Each row has a name. Each question is about the rows just above it.

dativ: [  8 -18   4 -30  24 -35 -19  68  21  16  24 -13  -5   0 -59  23]
vetun: [ 13  -1 -54   8 -19  24 -35 -31  79  16  52 -61  14 -15 -23 -15]
dano: [ 81  19  20  -6  27  19 -43  31  36  63 -25  27  14 -46 -25   5]
Give the next 2 entries after [-19  24 -35]. | [-31  79]
Give the next 2 entries after [-35 -31  79  16  52 -61]. | [ 14 -15]
Give the next 2 entries after [  8 -19]. | [ 24 -35]
Give the next 2 entries after [ 21  16  24 -13  -5]. | [  0 -59]
The next 2 entries after [ 19  20  -6  27  19 -43  31  36  63 -25]: | [27 14]

bebul: [-29  10  -3   2  13 -26  -6  23  29  -1   2 -34 -23   0  -6 -22  -3  70
  26  39 -21 -14  23   8   5 -14  19 -53 -30 -17 -49  38  44 -37  14  25
 -42]
kuvu: [ -6  -3  10   2  24 -45   6  27  20  -3 -31 -15 -66  23   0 -10  37  65
  30  45 -20 -19  42  34   7  -1  36 -37 -27  24 -77  18  36  -5 -14  -2
 -29]
teni: [ -9   9  -8   7  25 -43   5  25  20  -3 -25 -15 -62  19  -1 -11  33  67
  29  42 -18 -18  42  30   6  -1  34 -37 -24  20 -69  21  37  -8 -11   2
 -30]
veke: [-18   9  -6   5  18 -35  27  20 -31   6  -3 -24 -40  10  -4 -17  17  68
  26  41 -21 -15  32  19   5  -8  26 -49 -26   1 -56  27  37 -20   0  13
 -33]
What are the next 2 entries after [  6  27  20  -3 -31]? | [-15 -66]
What are the next 2 entries after [10 -3  2]? | [ 13 -26]

kipi: [ 27  34   6 -49 -26]
Baso: [-25 -55 -18   8  35]
Faz: [-26  67 -52  55  41]
Tofi: [ 58  44   8 -48  -5]
ruzis: [-30 -67  12 -30 -37]
diben: [-64  10  -8  81  37]
loz: [ 57  60  13 -63  17]
zozad: [ 72  27  19 -61   7]
The next 2 entries after [57 60]: | [ 13 -63]
The next 2 entries after [72 27]: | [ 19 -61]
The next 2 entries after [60 13]: | [-63  17]

duzi: [ -5  -8   8   4 -20  -8   0   0 -10   5 -27  55   6]
lotaf: [ -5 -14   0   4  -8 -20   8   0 -10   5 -27  55   6]
ferul: [ -8 -20  11   0 -10   5 -27  28  14 -12   1  -8 -10]
The next 2 entries after [  0   4  -8 -20   8   0]: | [-10   5]
What are the next 2 entries after [ -8 -20   8   0 -10   5 -27]? | [55  6]
What are the next 2 entries after [-5 -8  8  4]? | [-20  -8]
Give the next 2 entries after [0 0]. | [-10   5]
The row with [ -5 -14   0   4  -8 -20   8   0 -10   5 -27  55   6] is | lotaf
Whose row is [ -5  -8   8   4 -20  -8   0   0 -10   5 -27  55   6]? | duzi
Give the next 2 entries after [ 11   0 -10   5 -27  28  14]. | [-12   1]

folu: [-44 -17 -24  28  55  48  12 -27  14 -21 -27  27 -18 -41  15 -49  18  27
  -7  84  43  50   5 -32   7 -32  54  45 -22  37  20  63  48  42  -9 -15
  98 -11  41  55  71  37 -46 -29  12  21  42 -10 -41  53  27 -28  27 -30
  30 -46]
veka: [ 15  40 -49  67 -54  48  14 -31 -30  41 -70  56   3 -44 -17 -24  28  55
  46  78  45  68  46  30 -18  -1  58  59  -4  47  37  55  62  15  31  41
  77  39  37  41  71 -46  55   2  36  15  44  34 -35   2  16  29  17  18
  67 -17]
mogol: [ 15  40 -49  67 -54  48  14 -31 -30  41 -70  56   3 -44 -17 -24  28  55
  46  78  45  68  46  30 -18  -1  58  59  -4  47  37  55  62  15  31  41
  77  39  37  41  14 -46  55   2  36  15  44  34 -35   2  16  29  17  18
  67 -17]
The next 2 entries after [ 37  41  71 -46  55]: | [ 2 36]
The next 2 entries after [ 77  39  37  41  14 -46  55   2  36  15]: | [44 34]
Which row holds [ 15  40 -49  67 -54  48  14 -31 -30  41 -70  56   3 -44 -17 -24  28  55
  46  78  45  68  46  30 -18  -1  58  59  -4  47  37  55  62  15  31  41
  77  39  37  41  71 -46  55   2  36  15  44  34 -35   2  16  29  17  18
  67 -17]? | veka

roguz: [ -6   1  10 -31 -48 -40  -1  -1  52]
tutet: [-15  10   1  -6  -8 -45  28 -27  22]
Puz: [ -2  63 -10  15  15 -19  27 -31   9]
tib: [-62 -31 -30 -44 -13 -22 -20 -38 -38]
Gevoz: [-29 -68 -58  -6 -64 -45  28 -27  22]
zesep: [-54 -29 -67 -58 -56 -18 -52 -35 -53]
beku: [-15  10   1  -6  -8 -45 -46 -27  22]
Where do [-15  10   1  -6  -8 -45  28 -27  22] appear? | tutet
Give the next 2 entries after [-29 -67 -58]. | [-56 -18]
Give the next 2 entries after [-44 -13 -22]. | [-20 -38]
The row with [-15  10   1  -6  -8 -45 -46 -27  22] is | beku

Dudev: [-14 -53  11 -30  49]
Didov: [-14 -53  -5 -85 -36]
biziv: [-14 -53   1 -58  59]
fisas: [ 31 -28  -1  26  43]
sen: [ 31 -15  -1  26  43]
lovev: [ -6   0   4   5 -14]
Which row holds [-14 -53   1 -58  59]? | biziv
What are the next 2 entries after [-6  0]? | [4 5]
The row with [-14 -53  -5 -85 -36] is | Didov

Loto: [-10  33  -2 -33 -26  29  -6 -19  11 -22 -56   9  36  63  26 -48  -2 -26
  -1 -15  22  56  38 -30  25]
pobu: [-56  23 -34 -53  15  62  33 -17  46 -51  52 -26  -2   4 -48  11  16  21
  61 -10  -9 -35 -15 -18 -22]
Sanan: [ 14 -13  12  61  29   2  59  13 -65   5  -2 -26  28  10  33 -12   2  12
  16   6  -8 -22  25   6 -51]
Bis: [  8   9   0  17  18 -12  60  -5 -28 -21  23   5  -8  34   8 -26 -16  17
  41  -4   5 -15   3 -27 -12]
mas: [-56   9  36  63  27 -48  -2 -26  -1 -15  22  56  47   2  43  -1  40 -55
 -41  -6  16  39  59  25   4]
mitu: [ 12 -20  11  37  19   3   1  14  -7 -38 -30 -12  16  -3  46  -4  49 -71
  -5 -22  61  17  55 -13   2]
Bukad: [-35 -13  12  61  29   2  59  46 -17   5 -17 -26  28  10  33 -12   2  12
  16   6  -8 -22  -9   6 -51]
Mavog: [  0  23  23 -26  20 -49  25   1  52 -39  37  34 -62  22 -21  -9 -26 -11
  29 -31  35   0 -27 -63  43]
What are the next 2 entries after [-56   9  36  63  26 -48  -2 -26  -1 -15  22  56]? | [ 38 -30]
What are the next 2 entries after [ 63  27 -48  -2 -26  -1 -15  22]? | [56 47]
What are the next 2 entries after [41 -4]? | [  5 -15]
Give the next 2 entries after [ 11  37  19   3   1  14  -7 -38 -30 -12  16]. | [-3 46]
The next 2 entries after [-17  46]: | [-51  52]
What are the next 2 entries after [-39  37  34 -62  22 -21  -9 -26 -11  29]? | [-31  35]
What are the next 2 entries after [-35 -13  12  61  29   2  59  46 -17   5]? | [-17 -26]

fared: [ 37  17  49 -56 -53 -66  -9]
baros: [ 17  49 -79  56  50 -36  -9]
pep: [24 36 17 49 41 30 40]
Teg: [24 17 49 36 50 40 -9]
Golo: [-57 -28 -20 -59 -39  32  29]
Mota: [ 24  36  17  49  44 -33 -15]
The row with [ 24  36  17  49  44 -33 -15] is | Mota
Where do [24 36 17 49 41 30 40] appear? | pep
The next 2 entries after [17 49 36 50]: | [40 -9]
The next 2 entries after [37 17 49]: | [-56 -53]
The next 2 entries after [ 49 -79]: | [56 50]
Give the next 2 entries after [-57 -28 -20]. | [-59 -39]
Give the next 2 entries after [36 17 49 44]. | [-33 -15]

gogik: [ 38  19  30   0  40  28  -4 -18  14 -21   9   8  19   0   5 -58  38 -34
  24 -21 -12 -15  29  13  21 -15 -20  49  34   1  -4   4]
meri: [ 34  24   7  37  29 -22   9  -5  29  30   4  11  13  -7   1  51 -30  -8
  84  85  -2  69   1  35 -21  33   5 -23  39 -27 -26  37]
veseg: [ 38  19  30   0  39  30  -2 -18   7 -26   8  13  20   0   6 -57  36 -35
  25 -21 -12 -14  28  14  19 -15 -19  49  34   1  -6   4]
Tume: [-43 -39  -4 -37  30 -22  24  49  70  35 -25 -38 -10  14   3   3  25   7
  -1 -35   9 -14 -23 -11   9 -12 -14  22  55  39 -11  13]
Tibu: [ 43  23  32   3  36  41  -6 -19  12 -21   9  16  24   0   7 -52  31 -38
  36 -11 -15  -6  28  20  13 -12 -18  47  37  -4 -12   7]
saku: [  9  13 -12  51  17 -51  28  13 -67 -41  18  18 -29  -9 -26  29  22  41
 -21  33  37   3  32 -19  61  26   7 -27 -21   9  66  15]
vuza: [ 38  20  29   1  34  34  -4 -18   9 -21   8  14  21   0   6 -50  30 -34
  30 -14 -13  -8  26  17  14 -12 -17  44  33  -3  -9   5]
nupu: [ 14  30  26   5 -22  29   9  -5   9  42  39  40  46  42  54  24  -1  36
 -23  29  18  11  13  27 -10  19  59  23 -42  23  25 -10]
tiz: [ 14  31  27   5 -23  28  11  -4   9  44  41  42  48  46  58  26   0  41
 -28  -4  21  10  13  28  -9  20  64  25 -46  26  28 -11]
seso: [ 14  30  26   5 -22  29   9  -5   9  42  39  40  46  42  54  24  -1  37
 -23  -3  18  11  13  27 -10  19  59  23 -42  23  25 -10]
Lib: [ 38  19  23   0  39  30  -2 -18   7 -26   8  13  20   0   6 -57  36 -35
  25 -15  -9 -14  28  14  19 -15 -15  49  34   1  -6   4]
[ 14  30  26   5 -22  29   9  -5   9  42  39  40  46  42  54  24  -1  36
 -23  29  18  11  13  27 -10  19  59  23 -42  23  25 -10] is in which row? | nupu
Give the next 2 entries after [ -4 -18   9 -21   8  14]. | [21  0]
[ 38  19  23   0  39  30  -2 -18   7 -26   8  13  20   0   6 -57  36 -35
  25 -15  -9 -14  28  14  19 -15 -15  49  34   1  -6   4] is in which row? | Lib
What are the next 2 entries after [-52  31 -38  36 -11]? | [-15  -6]

dek: [ 25  41 -49 -40 -12   4 -29 -29  19 -15  22   0  20  17  10   9 -26   5
  10  -2   5  -6 -28 -16  69   8  63 -28  14 -31 -12 -32 -11  18  10 -27
  -1 -22  20  -3 -32   2  -2  -4 -15  44  12  -6  -1 -42]
semeb: [-14 -13  -5  15  11  10 -19 -32  -4 -25  27  12  23  12  12  16 -24   5
   3  -8  13 -14 -24  16  60  -1  58 -29  22 -29 -12 -22 -16  17   7 -33
   2 -23  26 -11 -33   9 -13   6  26  48  -7  10  -4 -46]
Mip: [-21  -4 -13  11  -2 -53 -20 -32  31  -6  -9  14 -13 -12  -4 -15   2  -6
  19  22 -36   2  21   8  12  11 -24  19 -23 -37  28 -16  41  -4  37 -21
  36  23  31  41  36   1 -50   4 -17 -28 -42  -6  -5 -11]
Nek: [-25  -8  -3  16   5 -51 -18 -24  36  -8 -17  11 -25 -16   9 -24  12   2
  26  42 -33  14  25  17  19  32 -46 -24 -40  -9  14 -25  23  -8  19 -10
  21  28  27  17  37   2 -26   3  -3 -35 -12 -17  -5 -15]
Pif: [ 23  39 -47 -34  -1  13 -14 -33 -14 -29  28  21  23   8  13  18 -21   7
  -8 -13  18 -20 -17  23  50  -6  45 -29  27 -22 -11 -17 -20  16   4 -32
   3 -22  28 -20 -34  18  26 -37 -15  33  35 -12  -6 -23]
vok: [ 44 -31  -3  23   6   9  27  -1 -29  35 -17  28  22  37  -5  23   2  -7
 -29 -14  20 -13   9 -32 -60 -11  -6  58  -4   6  -3   9  -1  18   1 -12
   9 -31 -24  11  20 -13  23  12  -2  28 -24  26  -2  10]
repa: [ 26  41 -55 -38 -11  10 -19 -32  -4 -25  27  12  23  12  12  16 -24   5
   3  -8  13 -14 -24  16  60  -1  58 -29  22 -29 -12 -22 -16  37   1  41
  23  36 -21  -4  31  36  10 -17 -17  39  24 -10  -3 -32]
vevi: [ 14  -7  -8  10  -2  21  -6  74 -10  37 -22  16 -28  23  -5  22  69 -36
  19 -13 -13  -5  15  11 -10   8   5  29 -46  -5 -38  35   6 -10 -49   0
 -19 -28 -34 -26  31  -6   2  17  23 -30  15   8  65  19]
sifev: [-35  22   7 -37 -16  11  23  20 -30 -18  36 -22 -12 -60  -7 -12 -20  -5
 -11  -6 -26 -30 -26  -7 -35 -36   7 -27  25 -41  39  -1  34  11  35 -35
  63 -12  29  47  32   0 -34  -1 -25 -13 -83  22  -7  -6]
kof: [-17  32  -7 -40 -17  10  14  51 -28  -9  36 -17 -21 -44  -6   9 -12  -6
  16  -4 -35 -32 -28 -10 -21 -13  11 -30   9  -2 -10  33   4 -11   8  -6
 -56  22 -15  -6 -24   9  -8  16 -41 -26  25  -9   3  59]
givan: [-35  22   7 -37 -16  11  23  20 -30 -18  36 -22 -12 -60  -7 -12 -20  -5
 -11  -6 -26 -30 -26  -7 -35 -36   7 -27  25   7  -2  32   3 -13   8   1
 -39  27   0  -5 -30  13  -9   8 -43 -22  20  -9  -3  61]
The next 2 entries after [  7  -8 -13  18 -20 -17  23  50  -6  45 -29  27]: | [-22 -11]
The next 2 entries after [ -4  37 -21  36  23  31  41  36   1]: | [-50   4]
Give the next 2 entries after [-13 -13  -5  15  11]. | [-10   8]
The next 2 entries after [-22 -16  17   7 -33   2 -23  26 -11 -33   9]: | [-13   6]
Give the next 2 entries after [23 -8 19]. | [-10  21]

Vusal: [ 40  66 -66  26]
zives: [ 59  66 -74  10]
Fad: [10  2 55 15]
vog: [ 55  58 -45   2]
didaf: [ 16 -16  83  52]
nupap: [ 37  54 -67  16]
reku: [ 34  53 -72  16]
Whose row is [ 37  54 -67  16]? | nupap
[ 55  58 -45   2] is in which row? | vog
Where do [ 59  66 -74  10] appear? | zives
Whose row is [ 34  53 -72  16]? | reku

resu: [ -2   2  -1  -1   2  -3   3 -72]
sula: [ -2   2  -1  -1   2  -3   3 -32]
guga: [-2  2 -1 -1 -2  5  1 -1]
sir: [-2  2 -1 -1  2 -3  3 -3]
Ruvon: [-1 -2  2 -1  0  1 -1  3]
Whose row is [-2  2 -1 -1  2 -3  3 -3]? | sir
Where do [ -2   2  -1  -1   2  -3   3 -32] appear? | sula
Where do [ -2   2  -1  -1   2  -3   3 -72] appear? | resu

tafam: [-89  39  32  22  88  26  76]
bes: [ 32  22  85 -47 -31  71 -28]
Sef: [-97 -36  90 -47 -54 -41 -47]
The next 2 entries after [-97 -36  90 -47]: | [-54 -41]
What are the next 2 entries after [32 22 88]? | [26 76]
What are the next 2 entries after [-47 -31]? | [ 71 -28]
Give the next 2 entries after [39 32 22 88]. | [26 76]

Melo: [ 11 -26  25  23]
Kig: [  3 -10   8 -16]
Dev: [ 48 -14  96  -7]
zop: [ 32 -15  59  -4]
Whose row is [ 32 -15  59  -4]? | zop
The row with [  3 -10   8 -16] is | Kig

poze: [  7  52  -1 -10  10   0  -1  -2  -2   2   6  -7  -9  -1   1   3   1  -1
  -6  42  -7]
nuvov: [ 11  -6   0   2 -24   0  10   2  -1   0  -5   6 -19   1   4  -1  -2   0
 -17 -44 -29]
gizin: [-19  31  -1  -8  85  -1  -1  -2   1  -2  10  -8   5   0  -2  -4   1   0
 -10 -15  32]
peto: [ 14  -9   2  34 -68  -1  10   2  -1   0 -15  19 -33   0  -2  -2  -1   0
  -5  -8  -8]
Rin: [-15  -3  -1 -50 -14   0  -2  -1  -1   1  10 -12  -4  -1   4   6  -1   0
  -4  25 -45]
kipo: [ 31  15   2  27  84   1   8  -1  -3   1  -4   0  21   0  -7   0   1   1
 -27   0 -29]
Whose row is [-19  31  -1  -8  85  -1  -1  -2   1  -2  10  -8   5   0  -2  -4   1   0
 -10 -15  32]? | gizin
The next 2 entries after [-50 -14   0  -2  -1  -1   1]: | [ 10 -12]
The next 2 entries after [0 2]: | [-24   0]

giri: [ 36 -38  -9 -59  32   6 -37 -48  12 -60]
Pog: [ 50 -72 -39  28 -39 -13 -56 -11   4  -8]
sila: [-13  38  11   9  17  30 -86 -20 -56  28]
Gura: [ 38 -46 -39 -43   5  23 -82 -15   6   4]
Rezag: [ 41 -72  33 -18  -8 -54  31  19  13 -43]
linug: [-51  69  38 -26  38  12  54  12  -4  10]
lesad: [-41  73 -33  18  10  56 -31 -19 -14  44]
Pusar: [  9  38 -95 -11  23  42 -10  -6 -24  31]
Zopoz: [-38  45  40  43  -2 -25  83  14  -7  -4]
toki: [ 22  22 -62  40   8 -11  64 -37 -22 -43]
What are the next 2 entries after [-25  83]? | [14 -7]
The next 2 entries after [ 41 -72  33]: | [-18  -8]

